128 stands for zero in the data rows.
Every row has a hidden score from 0 to 30. What is each row's score? 15 is about the middle. The score is a weighted sum of the row's numbers plus the product of two more (or one squared), each taken from its middle value.
[204 169 135 136  99 109 123 108 117 117 242 157  85  80 112 193 141 169 110 126 111 142 112 114] -> 22
[102  98 146  92 174 106 179 109 120 216 102 127 159  88 103 130 191 139 204 110 104 183 197  94] -> 22
[116 111 134  95 123 124 117 110 107 114 118 122  78 120 117 112 111 155 123 117 111 135 114 138] -> 18
[129 100 126 156 135  99 144 133 127 114  96 110 100 137 119 133 106  90 123 113 118 108 115 110] -> 18
[120 196 127 111 101 236  89 172 189 112 122 101 161 166 184 137 123 135 105 235 145 128 116 191] -> 15
[108  95 105 163  98  99 144 114 157 120 115 123 154 129 115 128 106  84 121 109 142  97 119 107] -> 14
[ 99  99 128  88 139 110 186 108 126 176 119  97 120  80 110  95 232 145 229 113 118 172 206 101] -> 17
[149 133 100 132 148 130  99 192 113 112 122 164 108 134 121 121 112 202 112 124 110 141 119 123] -> 21
[111 128 114 125 113 148 108 115 130 114 109 125 140 143 126 117 114 134 114 126 133 115 112 159] -> 11
[111 166  92 122 123 217 100 115  92 118 113  71 127 163 118  96 127 118 117 170 177 125 113 221] -> 12
[116 138 158 112 114 141 107 111 104 105 116  94 118 140 146 108 112  92 109 121 150 102 117 143] -> 14
[ 99 121 134 120 111 178 108 114 109 108 123  74 145 144 114 107 132 108 112 130 175 111 107 207] -> 12
[174 149 119 155  94 104 132 113 114 115 247 177 110  87 118 222 141 163 105 119 106 131 111 121] -> 15
[104  96 113 141 114 107 144 101 175 117 109 133 109 125 104 108 110  92 122 111 181  98 125 113] -> 19
[151 198  99 143 104 182  92 146 185 109 108  99 151 199 228 156 106  95 102 220 157 102 114 157] -> 11
[103 133 158 124 100 155 103 111 119 112 125 109 134 140 127 117 117 119 118 119 140 101 108 156] -> 10
[112 126 133 123 104 146  98 111 118 112 125 132 142 131 112 117 122 167 108 122 108 129 109 142] -> 7
[154 141 143 169 116 111 130 113 122 105 175 193 141  87 107 248 152 153 111 111 106 127 111 147] -> 5
[117 130 103 122  97 146 107 119 119 111 117 134  97 136 131 108 114 143 117 125 119 121 110 142] -> 9
[188 166 139 120  97 109 127 107 120 115 225 187 113  78 111 165 147 161 107 117 110 134 118 123] -> 19
[102 131 159 106 112 153 104  81 114 107 121  90 120 141 120 111 123 118 106 126 137 111 114 161] -> 8
[ 89 101 164  83 243 107 174 112 113 191 123 196 162  86 106 102 180 170 190 115 100 208 184  93] -> 20
[116 119 161 124 101 127 103 112 115 116 114 100 121 136 123 111 110 129 122 106 108 107 105 135] -> 13
[126 123  96 116 175 102 121 138 120 114 163 114 137 138 116 120 112 136 120 114 109 136 121 104] -> 19
[154 206 105 131 129 196  96 174 151 113 102  93 193 203 225 127 110 121 109 224 131 124 115 164] -> 12
[117 102 126 201 109 105 132 123 108 133 106 106  82 145 147 116 102  96 125 112 135 101 121 144] -> 19
[163 154 144 197 130 106 125 117 107 120 247 154 166  80 101 177 145 131 125 109 107  90 111 140] -> 19
[241 198 255  83  89 113 124 103 133 126 130 156 128  88 113 248 142 203 111 129 113 185 111 104] -> 9
[161 213 134 107 104 183  97 120 141 107 117  66 147 213 229 128 107 103 102 233 130 130 115 160] -> 5
[111 104 123 145 113 112 128 121 144 122 113  96  95 145 131 116 104  96 136 115 110  92 111 131] -> 17
[112 116 113 108 124 124 115 114 130 113 130  99 146 136 114 110 114 132 131 108 106 115 107 133] -> 13
[102 102 124 125  99 111 144 108 182 123 128 137 132 105 100 125 119  95 118 113 143 110 123  94] -> 8
[146  95  76 180 206 101 140 115 116 117 117 114 151 156 125 111 103  95 128 106 101 113 108 103] -> 19
[105 127 157 129 116 151  94 100 113 112 125 113 160 145 121 107 119 124 121 118 126 101 112 157] -> 11
[150 198 107 140 105 194  95 152 182 118 111  99 137 192 225 136 109 110 107 226 154 110 119 161] -> 13
[134 104 104 155 133 100 143 123 122 125 110 103 141 146 129 122 104  77 124 110 106 103 121 102] -> 16
[ 99 113 136 134 106 130 114 118  94 114 116 114  87 133 125 125 106 123 120 115 122 104 115 148] -> 12
[175 128  96 136 185 120 101 255 105 113 177 191 142 131 116 128 110 206 117 117 113 148 114  99] -> 29
[124  96 102 124 116  99 156 115 183 130 129 129 124 121 106 135 108  89 123 118 131 129 140  80] -> 19
[118 179 130 143 107 225  90 165 193 108 128 102 137 159 208 109 122 125 106 211 168 119 115 172] -> 13
[135 102  89 155 161 102 142 112 114 119 114 101 118 147 122 123 100  96 122 114 105 112 115 105] -> 16
[110  94 100 101 119  97 224 119 116 205 116  87 109  86 123 117 210 150 203 117 121 200 203  82] -> 12
[114 137 159 119 129 146  96 132  97 114 100 104 140 140 109 133 122 153 120 121 109 114 114 157] -> 13
[196 131 140 124 255 113  95 255  85 113 216 212 189 136 109 121 112 208 115 113 102 151 113  92] -> 28
[116 129 169  83 144 119 110 110 104 119 117  76 150 135 100  85 113 126 138 107 104 110 117 132] -> 23
[124 130 126 127 112 140  96 146 104 111 118 148 143 140 127 109 117 149 110 124 111 119 110 140] -> 12
[114 130 142 122 115 147 104  99 116 115 110 115 107 145 120 123 111 136 113 125 129 115 108 153] -> 9
[120 125 114 141 124 138 100 135 131 113 110 161 135 137 137 118 112 144 115 128 111 115 115 141] -> 14
[132 109  95 117 157 106 134 130 128 112 113 107 106 149 124 105  97 108 135 114 115 105 111 113] -> 22
[ 98  98 134 136  99 108 139  93 192 119 111 110 119 119 113 117 106  84 118 108 166  97 126 110] -> 15
[116 106  46 149 130  95 143 130 127 125  99 134 141 140 121 122  99  93 127 112 120 101 122 112] -> 13
[109 107 169  55 155 107 193 112 108 199 121 115  83  85 112  92 204 154 200 118 111 227 208  85] -> 21
[100 130 138 115 106 156 101 106 140 107 125 120 123 139 119 117 122 125 118 123 131 106 113 161] -> 10
[229 183 154 107 107 109 124 107 144 131 247 167 130  79  99 150 140 142 117 118 109 131 117 114] -> 28
[135 183 147 146 118 179  96 160 111 107 114  97 125 171 186 132 119 112 102 201 148 107 113 165] -> 5
[116 104 136 141 114 105 143 120  89 122 107 156 148  98 103 118 124 105 121 108 174  98 119 120] -> 16
[109 101 127  83 141 108 196 130 143 191 114 119 108  87 116 129 203 160 205 116 116 196 201  88] -> 18
[ 98  93 123 117 156 105 152 110 249 122 121 130 151 128 104 125 114 102 120 113 101 146 132  88] -> 4
[116  96 101 135 124 103 152 123 199 125 109 108 154 121 111 128 113  73 113 110 255  98 135 113] -> 27
[127 135 132 115 122 139 103 127 128 109 113 129 114 143 128 112 113 143 114 127 111 120 115 141] -> 15
[113 119 150 115 111 124 101 106 109 110 126 128 112 130 134 120 112 122 120 112 105 103 113 139] -> 15
[123 130 119 136 122 140 103 136  99 115 107 131 133 144 124 131 112 146 111 123 120 117 108 142] -> 9
[240 179 134 123 122 103 135 120 104 124 190 159 117  80 118 181 136 176 110 123 117 149 113 112] -> 26
[117 101 101 166 125 106 142 114 156 117 119 119 124 140 120 115 106  98 119 113 119 103 118 106] -> 12
[180 142 104 208 115 102 141 121 104 118 208 173  66  84 119 201 141 155 103 124 122 142 111 134] -> 20
[107 107 132 169 116 103 141 124  77 135 102 181 114  88 101 125 124  93 114 118 205  91 125 136] -> 19
[123 128 112 103 135 117 120 135 129 116 126 107  70 133 117 130 111 153 128 116 114 127 115 132] -> 18
[117 129 100 127 110 147 108 117 119 114 114 104 116 144 125 134 116 129 111 123 136 116 106 149] -> 8
[170 103  71 140 210 102 143 128 164 120 122 110 137 154 142 118  95  98 128 106 113 119 105  85] -> 26
[103 102 111  82 175 108 184 124 125 185 118 150 157  91 107 125 216 166 216 115 109 172 193 100] -> 20
[130  99 101 158 117  95 149 108 130 120 109  95 125 136 127 104 100  76 120 109 132 108 120 100] -> 19
[132 140 135 119  98 136  96 165 124 111 142 151  96 137 133 118 110 152 114 119 109 122 113 125] -> 16
[112 126 122 136 117 139 102 126  94 110 111 165 158 133 125  99 122 151 110 129 111 126 116 143] -> 9
[223 186 186 109 119 108 125 120 108 118 157 165 133  87 109 227 143 174 108 125 103 150 107 112] -> 14
[169 159 132 157 107 111 125 126 129 116 208 225 157  83 103 207 148 154 120 116 103 110 115 137] -> 15
[ 93  99 151  74 160 100 186 105 134 195 119 138 155  89 110 113 196 153 196 116 106 193 195  88] -> 16
[130 102 142 152 255 104 133 103 115 112 119 122 122 148 116 114 108 122 134 108 101 113 115 112] -> 23
[106 126 127 135 114 169 112 135 106 113 118 101 136 149 129 125 124  87 114 130 238  96 109 214] -> 14
[178 194  93 220 109 163  95 255 134 117 174 149 255 174 245 143 108 127 105 237 122  91 114 138] -> 9
[134 190 116 128 111 201  98 186 150 111 114  94 139 164 227  76 117 118 100 226 159 131 114 168] -> 16
[103 100 131 151 116 109 139 108 161 118 122 110 116 129 118 120 111  86 125 110 134 103 125 115] -> 15
[145 200  97 127  93 198 100 199 165 115 112 114 147 177 245 113 110 129 104 238 149 134 113 162] -> 15
[104 121 104 123 118 134 111 130 123 118 112 113 103 139 110 125 108 145 130 113 113 106 114 149] -> 13
[237 208 255 107  82 110 130 124 125 131 126 140 115  96 113 248 136 186 102 132 116 168 108 107] -> 8
[153 181 125 146 100 180  96 185 131 110 128  45 255 174 185 123 111 129 100 208 119 121 103 145] -> 14
[152 130 113 129 129 127 106 161 102 113 127 131 146 138 120 111 111 171 114 116 107 138 109 120] -> 18
[103 106 120 133 100 107 144 109 135 115 110 158 115  89 103 114 128 107 119 111 155 117 123 117] -> 14
[137 135 114 121 125 134  95 184 120 107 153 163 133 134 122 113 114 169 113 124 100 126 111 118] -> 17
[105 103 124  81 130 108 195 128 124 195 115 104 141  92 106 107 227 134 210 117 120 186 226  92] -> 19
[ 97  98 122 135 113 109 138 115 204 117 116 115 129 122 104 136 113  70 120 108 196  85 128 112] -> 19
[181 155 114 134 108 103 135 125  80 115 121 194 110  84 115 248 148 187 111 124 107 157 113 133] -> 4
[186 170 133 127  93 114 128 119 144 120 151 159 105  84 106 248 147 166 117 121 106 146 114 132] -> 14
[ 97 100 122 121 120 104 148 111 197 118 116 136 149 120  98 130 121 107 120 115 114 134 133  90] -> 8
[123 134 112 114 102 144 102 134 131 104 135 136  81 131 131 113 119 169 108 128 101 133 110 131] -> 10
[ 95  99 214  84 217 104 180  93 103 183 121 135 131  86 103 127 195 157 193 108 106 190 188  93] -> 18
[111  97 127 151 122 102 139 105 174 121 117 101 151 140 106 126 104  92 124 111 117  99 119 108] -> 14
[111 136 132 119 113 147  98 117 111 110 119 131 133 134 120 125 118 141 120 124 112 112 117 149] -> 11
[120 134 146 119 121 139  98 135  86 106 109 138 124 139 130 113 117 143 113 123 109 119 111 140] -> 10
[230 204 255  94 112 106 121 115 121 131 152 150 141  93 116 209 145 185 107 122 106 161 112  99] -> 15
[ 84  99 145  78 131 113 186 105 121 206 125 142 117  74 111 126 216 139 216 115 105 189 229  92] -> 17
[133  96 134 159 183 105 138  88 150 116 128  93  71 143 122 108 102  88 129 110 102 113 113 111] -> 20
[107 106 132 104 241 103 191 147  96 199 105 157 139  96 114 120 215 177 189 114 112 223 190  85] -> 16
[103 128 145 122  94 158 105 117  96 110 116 114 108 137 124 127 129 158 107 132 130 136 108 165] -> 4
[130 104 104 148 135 109 140 107 168 123 118  99  95 140 127 119 100  82 127 111 115 109 114 108] -> 14
[101 113 141 135 104 130 105 102 124 117 123 116 127 128 129 116 108 127 116 116 113 105 111 150] -> 12
[178 152 134 196 121 107 132 120 119 114 247 191 133  85 112 193 144 155 108 119 110 111 110 135] -> 16
[130 132 140 120  92 135 110 133 131 110 128 124  44 130 145 138 102 135 102 132 123 127 112 129] -> 20
[121 122 151 117 117 122 113 114  90 113 114 102 130 137 111 119 108 125 120 111 107 115 112 137] -> 13
[115 113 152 148 101 128 106 100 116 119 115 110 109 133 138 114  98 118 117 119 132 112 113 149] -> 17
[107 102 138 135 103 110 142  94 178 118 131 117 124 134 115 125 109 103 124 111 123 113 116 115] -> 12
[108  96 180  91 193 104 155 118 255 111 143 109 152 143 111 115 113  95 124 106 107 158 132  89] -> 20
[ 96 103 110 129 111 111 146 121 151 114 109 160 120 101 106  87 131 116 118 111 140 121 124 109] -> 6
[204 151 118 141 111  97 131 110  96 119 229 157 151  84 101 158 144 140 109 111 101 122 111 121] -> 20
[108 109 118 127 115 110 145 106 135 130 117 147 122  95  97  95 121  95 117 114 169 108 132 113] -> 14
[123 131 134 128 117 130 106 139  92 111 113 142  82 133 126 136 112 136 111 126 106 117 119 133] -> 13
[109 129 129 122 128 158 110 119  81 113 108  98 129 149 127 117 122  78 107 128 205  95 114 201] -> 11
[142 141 115 125 106 131 100 217 139 115 171 140 102 135 127 137 108 154 113 121 106 121 115 115] -> 20
[123 127  89 130 111 145 105 121 126 109 113 131 111 140 132 105 113 154 106 127 118 133 109 143] -> 8
[104 103 136 141 116 104 138 113  95 123 115 154 175  98  99 119 123  92 116 105 148 103 125 106] -> 11
[107 131 152 119 110 157  99 116 135 108 117 143 101 139 132 133 118 148 109 130 124 112 116 161] -> 10
[139 132 123 129 122 135  96 162 124 110 139 174 143 138 127 130 116 177 118 119 104 127 117 125] -> 17
[109 129 146 126 115 150 111 115 102 113 110 124  97 137 125 123 118 129 110 136 147 129 115 164] -> 11
[180 163 107 117 112 107 127 114 121 124 151 200 106  75 110 207 142 170 111 122 108 144 120 126] -> 15
[109 114 131 113 110 125 109 118 134 114 123 122 108 127 127 124 109 138 122 115 109 115 116 141] -> 16
[ 94 125 163 102 102 212 107 125 134 107 132  68 120 139 104 113 142 113 117 134 242 109 115 255] -> 21
[113 121 161  72 144 121 119 112 108 109 115 111 106 130 107 116 114 150 129 116 102 127 119 130] -> 16
[131 183  88 157 108 217  94 170 210 109 117  71 122 183 196 125 117 106 105 202 193 106 108 171] -> 12
[101  96 101 158  96 102 145 113 147 121 117  83 161 129 113 116 109  72 110 107 164 102 117 110] -> 11
[ 98 109 115 129 109 109 136 110 158 121 119 151 102 127 102 135 115  97 131 112 164 102 125 112] -> 17
[209 178 126 123 121 106 125 111  94 125 247 158 143  84 104 177 139 148 114 121 105 130 106 115] -> 19
[142 137 125 126 109 128 102 180 132 109 161 140 109 135 135 127 108 154 110 119 113 122 108 112] -> 18
[108 107 139 105 128 107 154 112 181 119 116 138 113 131 106 105 115 104 123 119 113 143 133  89] -> 13
[200 165 123 104 101 104 135 114 114 124 127 170 108  86 115 248 141 171 111 120 114 168 112 121] -> 10
[187 146 126 221 133  97 137 113 104 121 247 154 143  82  98 180 139 140 113 114 113 116 113 133] -> 19
[140 128  95 125 127 133 108 134 109 118 119 150 147 143 124 108 109 159 114 119 112 126 113 127] -> 14
[133 134 105 123 110 129 100 154  94 111 125 144 138 139 132 121 111 136 107 121 112 120 114 127] -> 13
[194 169 118 137 122 103 132 119  99 124 153 157 142  95 107 224 143 154 113 118 105 128 114 131] -> 13
[ 89 107 213  64 163 117 174  82 120 194 132 153 156  92 106 100 205 163 189 114 103 197 174  92] -> 11
[122 136 135 120 115 142 101 123 125 107 137 129  98 132 133 109 111 133 114 119 122 114 112 135] -> 14
[222 175 119 110 121 100 129 124  90 127 138 186 152  91 108 193 140 173 115 120 103 148 117 115] -> 20
[118 130 126 121 117 141 101 124 107 111 111 144 151 137 130 117 118 151 110 126 102 122 112 142] -> 9
[133 133 117 128 136 140  97 173 130 110 121 175 129 141 121 130 116 192 118 127 103 131 112 135] -> 17
[224 177 134 137 109  96 131 120 100 128 240 159 138  82 109 164 139 134 106 121 108 125 112 114] -> 23
[110 103 114 232 111 107 130 108 140 122 126 100 140 143 141 107 101  93 123 108 139  93 112 144] -> 12
[151 194  71 152 103 190  96 202 204 118 122 110 134 179 245 145 104 116 110 223 149 117 110 155] -> 17
[106 126 132 122 113 160 103 103 139 104 124 118 165 146 126 116 124 122 113 117 141 109 105 170] -> 11
[214 170 134 138 125 105 130 106 102 122 224 153 140  82 104 210 134 152 114 120 100 128 116 122] -> 21
[ 98  91 148  91 148  99 203 101 110 202 132 124 120  90 114 108 204 147 196 118 114 215 216  77] -> 20
[108 129 143 112 120 159 111 101 132 108 118  97  84 142 130 123 113 106 114 123 179 110 115 171] -> 15
[117 130 110 124  95 140 106 120  94 111 107 128 117 138 132 122 115 141 102 127 119 123 109 139] -> 7
[120 106 130 151 140 107 126 111 110 120 111  90  87 148 123 121 100 105 123 108 106 102 113 136] -> 16
[108 103 133  78 143 109 183 118 125 207 112 138 157  94 103 129 218 151 228 109 105 180 208  93] -> 21
[120 126 111 141 105 141 110 116 119 112 122 125 120 138 131 130 110 151 103 128 122 129 103 136] -> 7
[109 121 145 118 120 144 106 106  87 108 108 128 116 135 131 117 118 128 109 127 129 119 118 157] -> 10
[105 130 136 114 120 159 100 105 127 105 123 129 114 141 123 109 121 128 114 128 138 119 113 168] -> 12
[107 125 131 103 130 127 113 120 116 105 123 123 125 132 120  99 119 150 123 114 104 121 109 133] -> 12
[117 134 154 120 106 139 106 107  73 115 109 113  99 139 129 129 112 128 109 123 127 120 116 143] -> 6
[143 204 110 125  92 201  95 146 191 105 127  89 181 189 227 126 111 120 106 217 151 123 110 164] -> 12
[190 156  88 183 120 105 130 118  87 119 247 153 134  84 102 211 141 137 116 112 100 112 112 130] -> 15
[140 208  68 115 108 219  95 119 186 111 124  64 255 217 175 104 116 129 109 238 125 129 110 182] -> 14
[135 183 113 155 118 190  89 163 163 112 111 104 175 181 210 139 116 101 110 218 160  96 111 170] -> 11
[ 98 123 134 119 108 158 110 105 123 111 126  93  99 140 130 115 119 112 111 124 165 111 114 169] -> 11
[113 115 168 105 113 131  99 111 119 113 115 125  99 135 119 127 113 131 126 114 106 106 114 147] -> 15
[100 116 116 130 114 133 112 116 141 114 125 110 133 137 126 110 112 107 127 114 133  98 120 156] -> 15
[103 103  98 146 102 107 148 123 156 120 111 114 125 122 119 124 108  90 111 116 194 100 126 113] -> 19
[124 125 146 126 125 121 116 121  94 115  92  99  24 144 130 106 103 123 121 118 113 110 120 137] -> 20
[141 132 116 136 137 131  97 171 120 109 136 173 167 139 120 124 113 177 117 119 104 123 112 124] -> 18
[119 126 148 118 108 145  99 122 108 109 115 139 124 145 124 121 115 144 109 122 117 121 114 144] -> 10
[116 106  85 160 113  96 147 129 135 121 101 126 124 135 118 116 103  88 122 115 140 111 124 107] -> 17
[108 126 122 114 112 178 109 127 128 109 119 103 111 150 124 119 122  92 117 128 231  98 116 215] -> 19
[118  98 117 124 151 105 130 104 116 120 119  82 119 151 121 131 101 102 137 109  97 102 115 117] -> 16
[120 167 139 163 124 207  91 204 164 110 109 104 142 166 198 131 123 117 108 197 214  93 119 178] -> 16
[125 101 125 103 135 101 151 130 161 111 109 172 118 117 106 114 113 116 117 117 115 143 131  86] -> 21
[119 202 116 126 119 234  90 155 173 114 118  93 122 178 204 105 123 130 108 238 154 116 120 185] -> 11
[ 95 123 140 121 122 154 105 101 134 113 123 122 119 141 126 131 119 123 112 132 142 103 112 170] -> 9
[135 181 106 157 111 200  98 231 186 111 114 115 137 172 235 116 115 115 105 214 199 111 111 170] -> 20
[176 155 110 157 107 104 128 117 110 116 215 186 201  92 107 248 141 160 109 115 103 120 106 127] -> 4
[132 102 118 149 158  99 130 131  88 117 105  92 121 145 124 113  98 109 128 114 103 101 110 123] -> 19
[100 124 128 132 102 152 103 106 151 108 127  79 132 148 116 136 121 130 111 122 138 108 105 159] -> 7
[119 102 124 146 151 103 134 113 147 111 119 140 153 144 115 107 107  95 132 113 107  98 125 113] -> 20
[ 99 103 137  83 147 110 180 138 113 197 112 140 158  96  97 139 238 130 221 115 102 160 241 101] -> 22
[111 101 119 154 112 107 138 107 145 118 123 117 117 136 111 108 105  93 124 108 129 102 121 116] -> 15
[117 131 112 116 106 151 106 120 126 111 113 125  95 142 122 128 114 140 116 123 129 124 110 155] -> 11
[133 180 121 151 120 199  93 197 161 113 113  93 129 174 209 110 120 108 107 214 184 112 115 170] -> 17
[104  94 104 153 102 108 139 106 175 119 122 122 151 129 110 136 108  84 121 111 158  89 120 114] -> 14
[246 200 190 104 114 106 127 122 108 131 151 154 145  88 103 242 138 166 114 126 109 139 116 115] -> 22
[ 96 106 139  88 136 108 186 101 112 207 123 145 142  81 109  98 222 147 205 109 117 183 214  91] -> 13
[112 138 123 123 109 153 102 122 116 108 119 129  94 135 127 118 120 141 115 123 115 119 112 146] -> 8
[ 98 104 156  85 127 109 195 123 121 226 106 130 124  78 115 125 214 135 236 115 111 184 242  94] -> 25
[123 105 116 143 131 114 136  98 167 118 120 112 117 145 116 114 106 101 126 109 108 103 116 118] -> 14
[108 106  86 133 103 105 149 127 125 120 108 176 114  99 103 106 125 119 114 116 141 133 127 110] -> 13
[121 136 145 112 106 137 104 110 135 117 133 106  93 140 135 111 104 111 115 114 130 104 114 130] -> 14
[162 193 110 134 110 184  99 241 162 109 141 104 222 182 188 139 108 133 109 219 123 120 109 151] -> 21
[114 127 115 117 120 151 107 120 108 110 115  87 108 147 120 143 116 120 112 125 146 110 105 160] -> 9
[150 132 107 126 108 127 102 194 120 110 158 167 105 135 141 130 104 154 106 125 102 127 112 109] -> 21
[112 133 136 118 104 153 103 114 115 112 123 117  77 133 125 112 119 150 107 128 118 126 113 146] -> 8
[118  94  81 139 108 102 154 118 112 133 107 126 138 108 109 117 118 102 118 115 160 117 123 107] -> 15
[129 101 118 150 147 100 141 113 147 119 117 117 115 139 123  91 104  95 131 110 109 109 113 102] -> 17
[117 127 129  96 147 116 120 124 120 118 130  78 129 127 108 120 117 142 128 107 109 134 114 120] -> 15
[135 129  53 140 120 135 104 171 127 115 106 215 120 135 142 108 111 174 108 131 113 134 120 127] -> 14
[170 217 101 126 117 178 100 165 178 112 111 105 173 211 242 118 103 117 110 238 127 131 122 157] -> 17
[113 137 141 111  98 147 107 114 134 118 123 131 120 139 130 102 114 145 113 123 129 119 114 145] -> 10
[ 98 130 142 119  89 164 106 108 120 108 133 104  87 135 115 128 134 156 108 131 129 129 111 170] -> 5
[127 132 128 116 128 140 100 149 114 113 117 182 118 143 123 122 118 190 113 130 106 139 119 136] -> 13
[119 115 133 148 113 129 104 144  93 122  97 133 180 141 126 124 103 123 123 109 120  94 113 151] -> 15
[133 183 125 164 118 205  98 212 192 115 114  78 122 164 234 107 115 102 110 200 249 103 114 170] -> 24
[126 117 130 125 131 124 109 124  90 113 101 110 124 143 122 110 110 132 121 115 109 108 114 142] -> 15
[107 104 170  74 222 106 182 101 107 205 130 172 122  91 110 111 179 166 182 114 105 227 182  92] -> 17
[125 131 113 130  90 137 107 141 129 115 120 153  79 131 139 120 111 160 108 130 114 128 114 132] -> 13
[110 133 143 132 112 148  99 126 125 113 109 127 120 138 112 135 120 146 120 126 122 107 113 159] -> 12
